In the rows, zero is written as 100.
Where one turn sends some rows of the set: a few examples, then the rows asked
luzu: 88  132  106  109  101  83  102  94  103  100  119  72  95  75  89  116  104  107  76  109  92  89
vis: 104  100  90  99  83  91  96  116  85  83  85  64  110  122  111  82  140  91  81  115  97  97
vure: 104  93  93  112  91  95  94  116  72  84  87  55  101  118  105  92  136  93  75  106  80  100
Riv: 114  125  90  127  90  92  86  89  110  69  105  87  119  96  92  67  87  108  101  108  86  92
panu: 110  91  94  102  99  102  71  100  87  117  118  75  71  106  125  76  83  106  92  106  106  87
Doken: 108  100  105  110  75  90  91  112  85  82  83  54  107  109  93  95  138  83  91  106  89  104
zefuz: 119  102  96  98  106  104  77  101  96  115  117  85  76  102  132  69  96  117  102  97  98  92
katug: 116  91  93  104  99  98  69  106  98  129  113  60  80  105  128  69  94  112  98  100  102  92
diti: 90  131  94  106  88  87  102  90  111  104  116  85  97  78  96  117  112  100  83  115  75  83
zusi: 103  109  90  109  79  86  82  114  77  87  79  51  109  110  106  91  136  86  79  108  85  104
Luzuf: 106  97  81  131  103  100  75  104  123  89  116  78  120  109  101  65  99  113  105  121  92  84
vebef: 92  124  95  109  89  87  97  88  97  114  119  80  100  70  82  112  100  117  97  115  89  96
vutuf: 120  90  87  101  107  105  68  94  93  123  112  65  82  115  116  77  99  107  108  92  106  96
Dip: 107  105  76  129  103  75  75  104  117  69  99  76  116  104  106  79  106  89  112  102  79  88
Ziti: 96  139  99  119  88  89  99  87  107  116  114  74  96  78  91  112  102  117  81  111  86  94

diti -> zefuz
zusi -> Ziti
Doken -> vebef
And these:
luzu -> panu
Luzuf -> Dip

Where one turn sends some rows of the set: a few examples, then the rows asked
zur: 83  111  104  121  100  74  109  104  115  97  111  109  126  105  106  115  92  100  123  104  107  90
Dol: 96  91  110  93  84  92  120  92  80  121  92  106  90  79  109  96  114  105  107  127  101  98
busad: 113  109  86  92  95  87  93  90  94  107  119  124  103  116  75  106  131  94  108  110  105  89
Zozi: 85  91  116  85  80  107  86  87  84  119  118  101  117  100  101  99  104  101  99  86  95  66
bafo: 80  95  94  100  96  106  102  72  87  84  98  91  128  104  101  113  93  102  76  84  99  88
kima: 92  92  87  108  101  122  98  95  98  96  100  111  104  118  132  118  123  93  112  103  115  107
mef: 107  97  91  112  112  101  111  100  111  102  94  84  95  104  98  105  110  121  106  85  59  107
fak: 78  93  112  114  120  90  100  67  91  81  94  95  86  119  102  103  107  94  117  96  107  106
Kugug: 106  105  109  109  104  102  106  96  115  73  103  121  84  98  106  108  92  134  92  93  90  83
miloz: 65  96  101  100  102  81  91  72  85  105  85  95  105  94  116  105  84  97  114  93  97  95
kod: 116  82  113  93  98  112  67  101  98  103  96  120  102  100  75  103  95  91  118  107  86  117
Devan: 103  104  96  87  115  101  91  99  115  76  120  90  91  118  92  114  97  87  82  75  101  100
vefe: 98  101  97  91  96  119  83  80  112  92  78  93  111  83  95  92  108  129  101  100  106  97
Koro: 122  112  116  112  103  89  84  94  91  102  109  111  90  99  98  70  115  105  99  102  94  120
Tuz: 92  72  127  109  114  108  103  90  88  112  126  104  99  109  79  88  91  84  102  107  99  92
romel: 128  94  104  105  111  121  117  103  90  128  91  107  83  100  98  99  116  107  110  87  94  87
Mubil: 110  112  94  90  85  87  102  100  116  84  78  111  112  96  108  130  120  110  107  91  89  99
pudu: 104  120  84  91  89  79  115  95  124  100  102  118  99  87  82  107  91  101  107  100  103  111
dok: 74  93  89  94  77  97  99  113  101  87  100  96  90  116  109  124  78  92  110  105  103  82
von: 133  107  93  105  94  124  94  124  105  108  123  103  100  106  85  100  107  109  98  99  94  100
Papad: 112  116  85  86  86  88  84  89  88  76  82  93  91  94  107  114  98  85  101  88  81  99
buveb: 97  80  119  92  120  102  76  106  85  104  116  94  103  101  108  115  102  81  108  122  113  109
Ped: 125  100  106  96  71  109  108  125  103  96  99  125  102  94  94  103  100  94  81  106  99  85
sofo: 94  78  124  90  110  85  111  106  103  99  88  96  106  109  112  114  70  102  98  101  94  117
befuz: 85  91  112  115  101  114  109  110  97  118  125  102  85  108  104  81  100  113  95  110  119  97
Lafu: 91  87  114  109  78  106  97  96  78  104  91  88  102  112  94  90  121  62  106  97  98  95
rak: 99  100  102  125  105  110  112  106  83  115  125  100  95  91  106  116  94  72  105  80  89  87
gagu: 116  108  110  107  101  90  104  95  85  98  88  105  95  85  67  91  70  98  87  93  103  88

Lafu -> dok
pudu -> romel
And these:
Mubil -> von
vefe -> busad
Zozi -> zur
fak -> Papad
Dol -> kima

Where one turn sends some rows of the set: a few examples, then the rows asked
leni: 95  92  69  102  91  124  77  92  76  112  83  115  91  106
karub: 100  73  109  115  78  103  99  122  88  97  83  94  83  96
Vep: 114  93  89  103  83  134  108  97  104  107  93  100  107  135
falo: 90  92  50  108  103  114  103  102  96  105  116  119  112  105
fofa: 107  104  94  129  92  88  105  99  128  103  93  124  111  98
gud: 110  70  87  104  95  119  95  94  123  93  97  120  119  82
Nazop: 107  105  93  130  89  86  107  109  130  98  91  121  111  98
riza: 101  85  100  122  100  94  112  132  110  94  96  110  109  122
Mek: 110  77  84  108  93  121  90  92  123  88  92  116  112  74
Vugir: 81  90  72  132  90  95  121  111  107  78  95  93  109  98
Sir: 101  98  80  125  107  84  83  115  98  102  75  121  92  88
tobag: 89  91  68  105  85  126  73  96  85  107  79  117  97  110
kis: 90  96  67  104  85  120  76  100  77  108  81  117  92  105
Kipu: 106  107  97  129  83  85  106  98  123  99  90  121  106  95
gopa: 109  118  68  122  78  97  118  105  96  111  93  84  89  98
gilib: 102  71  109  116  71  99  100  113  84  97  83  97  86  98
Gek: 127  94  68  105  89  129  93  99  98  106  73  84  88  102
lufiz: 83  92  73  130  84  94  121  116  115  85  101  99  113  101
nol: 116  91  88  105  82  130  108  100  113  104  92  98  115  133
Dage: 98  72  109  115  72  98  102  124  94  96  88  92  91  97
Muzod: 102  100  80  122  114  90  84  114  93  101  73  121  92  87
luf: 103  74  89  105  93  124  92  98  128  92  93  117  117  82
bek: 102  80  102  120  106  98  114  126  106  96  98  108  109  124
daf: 104  102  79  125  105  88  85  110  95  104  74  119  85  83
bitat: 110  75  80  94  83  125  93  95  84  112  102  102  91  77
bolap: 81  91  71  131  87  98  122  106  113  85  102  95  113  103
Fepil: 94  72  109  113  72  106  102  120  90  94  85  92  91  93
Lobi: 124  93  69  104  91  131  92  89  94  109  76  87  89  101
relu: 128  91  63  104  97  132  94  98  104  107  79  85  93  102
kikit: 89  97  52  106  104  118  104  108  90  100  114  113  109  107
pif: 107  113  65  125  78  92  116  110  99  109  94  82  89  101
Vok: 118  95  97  104  79  130  101  103  108  106  92  102  105  133
gika: 89  96  53  107  102  115  102  101  98  103  110  121  119  111
ratil: 113  77  81  94  80  121  93  104  87  112  103  105  89  73
las: 112  107  69  122  76  97  123  106  100  113  96  80  90  100
Leb: 103  99  73  127  113  88  87  109  98  105  70  120  93  94
Ligul: 111  107  66  124  79  94  118  105  86  109  95  84  85  100
Bik: 89  94  52  106  105  120  103  97  93  103  111  119  112  103
Pufe: 88  99  54  107  109  119  103  108  103  105  110  117  115  107
tadol: 103  110  67  124  76  98  116  108  92  108  93  81  81  98
zovi: 107  95  75  127  107  86  85  105  91  99  72  118  88  85
Noti: 111  76  81  92  78  124  94  102  91  118  110  107  94  80
Pabu: 108  88  103  120  107  93  116  129  100  98  97  108  102  121
zug: 92  66  109  114  74  100  100  117  91  97  86  100  93  96
piz: 114  70  87  109  95  120  91  92  126  92  90  115  112  82
som: 112  90  89  107  79  128  104  100  108  107  93  101  107  139
Kemig: 111  97  92  104  80  132  108  105  117  110  97  99  111  130
tas: 113  73  90  105  94  126  93  88  120  93  91  118  112  80

pif -> Vep
ratil -> fofa
And these:
Kipu -> tobag
tadol -> nol
Fepil -> piz
Vok -> zug
bitat -> Nazop
Pufe -> Ligul

Where one turn sends some rows of the set: a few examples, then the rows asked
sidok: 66  109  102  126  111  95  116  106  104  84  109  104
suv: 77  128  96  130  114  92  115  84  106  111  118  112
kogin: 81  110  86  119  114  63  137  94  93  86  127  117
tove: 83  113  80  100  85  93  114  70  98  91  104  103
memif: 124  121  96  95  89  109  111  99  105  95  118  102
moni: 129  115  111  99  105  110  122  91  97  84  120  104
Luko: 100  127  99  133  103  61  129  115  89  86  119  106
fosom: 83  132  80  115  101  98  130  95  84  109  109  89
Kadi: 107  130  100  119  100  51  120  100  97  88  130  112
Nodu: 96  125  100  92  108  127  127  93  109  87  106  113
sote: 110  133  95  100  94  103  115  79  100  84  88  129
vimel: 90  129  100  83  94  63  114  79  108  81  112  128
sus: 114  109  88  86  94  73  134  82  102  72  104  117
Seva: 82  132  95  89  110  92  104  72  103  96  125  97
sog: 114  112  104  96  89  117  114  103  110  83  112  108
Lik: 88  110  103  99  94  52  130  111  103  90  120  109
tapor: 101  121  92  92  110  107  108  88  114  101  136  113
vusa: 93  138  96  139  104  84  119  108  103  110  113  114
vusor: 90  128  89  125  117  75  150  90  88  88  100  119
mog: 105  128  96  117  87  69  142  108  84  72  96  108
Buri: 87  137  105  72  98  74  124  89  101  73  105  116
tizef: 115  125  97  79  112  68  124  81  107  79  125  111
kezos: 96  143  116  94  114  64  140  111  99  94  108  101
rep: 60  113  99  113  107  105  125  103  98  87  114  101
Povom: 89  134  95  135  117  87  113  91  102  111  109  103
Saf: 71  117  104  125  103  90  119  123  105  86  120  111
Nir: 126  104  108  99  100  105  118  92  99  83  126  107
tar: 81  133  97  107  130  75  146  101  87  82  122  104
tasi: 103  142  101  74  111  102  109  94  94  81  118  106
rit: 99  140  95  83  90  70  127  79  98  84  95  122
Sug: 93  131  112  129  115  68  130  119  94  79  119  107
riko: 97  124  110  116  97  63  141  101  106  94  89  123
Tiv: 96  128  104  131  103  71  138  119  87  77  106  105
seval: 129  108  108  105  99  108  121  88  100  84  116  112
mobat: 91  136  124  110  115  73  132  112  100  65  115  114
Lezoz: 107  112  76  100  87  111  122  85  103  101  109  114
kopu: 79  133  104  98  107  109  120  71  104  84  93  107
bul: 82  126  83  114  104  93  126  108  83  98  107  80
tabiv: 111  127  109  86  115  84  136  82  110  69  100  122
Rufeb: 99  108  87  89  88  87  98  88  102  80  123  122
puvo: 120  122  109  102  98  112  107  95  116  92  118  113
kese: 87  137  90  117  99  92  132  124  86  97  111  91

sus -> tizef
tove -> Seva
And these:
seval -> Nir
rep -> fosom
mobat -> mog
tar -> vusor
sidok -> bul
tapor -> Nodu
sog -> memif
vimel -> Buri
kezos -> riko
kese -> vusa
sote -> Rufeb
Sug -> Tiv

